Rotation paths and how fast each direction turns (deg/step)
Each turn is a multiple of 5 degrees from 10 to 175, or 0.
Each row of a path follows its step; steps can be skipped.

step 0: [ -1   4 -20   1 -11   9  -7  17 -16  -4  -4 -12  15  31  -1 -21  -9   5
   1   0 -14 -10   1 -12   3 -28  -4   1  10  11   4   6  -3 -14   8  -5
 -14  -3  -9  -9  -2  17   7  -3]
step 1: [  2 -12 -17  -7  -8  -6  13  13  -9 -15   7  -1 -10  10   0  -6  12  -3
 -19   3 -17  -6 -14   4  -9 -11  12 -17   0  -6   8  -7 -15 -12 -34  -4
  -1   7  -4  13  -9   3  14  13]
step 6: [ 10  -1 -11  -1  -6  -7 -14 -12 -12 -10  -6  -4  -8  16  -3   5   2   5
  14  -1   1   3 -26  -6  10  23  -9  -1  22  13 -10   5 -18   0   2 -17
   8  -8 -21   6 -13  21  -4   3]
step 7: [ -9  -6 -11  -1 -15  16  -1  -3   1  -4 -20  -4 -11   7 -19  -6  13   7
 -10 -10   4   2  -3   3 -16 -15  10  -2  29   3 -25 -10 -19 -13   0  -9
  -6  -4  -2   2   2  -6 -17 -18]
step 9: [  8  12   2  -8   2  -5 -15  13  -1   9   4  -1  -4  -5  -5 -22  -7   0
  11  -9  -1 -14  -4   3   2   2   6  23  14 -14  26   8  -3  -2 -25   2
 -13  29   4  12  -2   1  17   7]
step 10: [  3   3   4   2   0  12  -7  10 -12 -10   6  -3  25 -14   2 -12  12  16
  12 -18   1  19  -5 -16   3  10  -1 -25   2 -13  17   4  -9  16 -19  -2
 -18  -5  -1   3   1  -3  10 -11]
step 12: [  7  -5  -5   0 -12  -3 -19  28  -6 -25   9  -7   3   0  -8  10 -17  -7
 -10   7 -10  -4  16  10  15   0   7   2  16  16   4   5 -17  -6  22  14
  11  -3  -8   1   4   8 -15   0]
step 23: [ 24  16  -4  -8  -5  14 -12  -7  -4 -15 -14   3  26   5   6   2  15  -1
  10   6   3  15  -1   7  11  16  -7 -15  -1   7   1  10   9 -15 -10  -2
  16 -16   1   2  14 -11  22   1]
step 25: [-21  -8 -22 -10  14  -8   4  -1  -8  -9   7 -11   9   1  -9   5  -2  -6
   9   4  -8  12   3 -11  15   2  -7   5  35  -6 -17  -3 -13  11  17   9
   1   2 -14  -9 -12   3  -4  14]
step 30: [  4   4  -9  26  -8  20  15  14   2  -4   8   6  27  -2  -8 -29   7   3
   1 -11  -8  20  12   1  14   5   5  11  -2   5   4  -3  -9  -8  12 -15
   3  -5  -4 -11  14   7   8   8]
[ 1  4 -1  1 -5 -1  5 -8 -1 -3 -6 -2  2 -2  2 -7  2 -3 -2 -6 -1 -5  1 -1
  4  3  0  2 -1 -2  7 -4  1  3 -4  5  5  1  7  2 -1 -4  1 -4]	55
[ 0  9 -3  0  0  0 -2  0 -1 -1  4  3 -4 -9  3 -3  3  2  1  1 -1 -4 -3  5
  2  2  5 -6 -4  0 -1 -4  1 -2 10  0  0  2 -2  0 -5  4 -1 -5]	45
[-1 -2 -6 -4 -2 -7 -2  1  4  0  2 -3  3  4  4  2  6  2 -4  4  0 -2  6  2
  8  2  1 -6 -1 -2 -6  4  4  3  0  3  1  1  3  5  4  1  1  2]	35
[-6  3 -3  3 -1  2 -2  6 -1 -3 -7 -3  7 -2 -2 -1 -1  5  1  0 -5  6  3 -1
 -2 -2  2  3 -2 -2 -3  3  1  4  2  6 -5 -2  3 -5 -4 -1 -5 -4]	145
[-5 -3 -1  8 -1  0  1 -6  9  3  1 -2  3 -1  5  1  0  3  7  1 -5 -3  0  3
 -1 -6 -4 -1  3  2  3 -3 -2  5  3  0 -1 -3  1 -1  3  6  5  2]	130
[ 4 -2 -2 -3  8 -4 -1 -1  5 -3  1 -2 -3 -4  1 -2 -3  5  5  3 -1 -2 -2 -5
 -1  1  3  3 -5 -1  0  3 -9  1 -5  8  5  2  0  2 -3  3  0  3]	95
[-4 -1 -3  0 -2  1  6  2  2  6 -5  7  1  3  0 -2 -2 -3 -5  8 -5 -2  1 -2
 -1  4  6  1  6  2 -4 -8 -5  0 -1  3 -1  1 -5  3 -3 -1  0  2]	60
[  1  -1  -2  -3   0  -5  -1   2  -1  -3   2  -1  -2  -7   6   3   0   1
  -3   0  -4   3   0  -2  -3   2  -6  -4   5   6   7  -2   2   1  -1   3
  -3 -10  -2   4  -1  -5  -4   2]	170
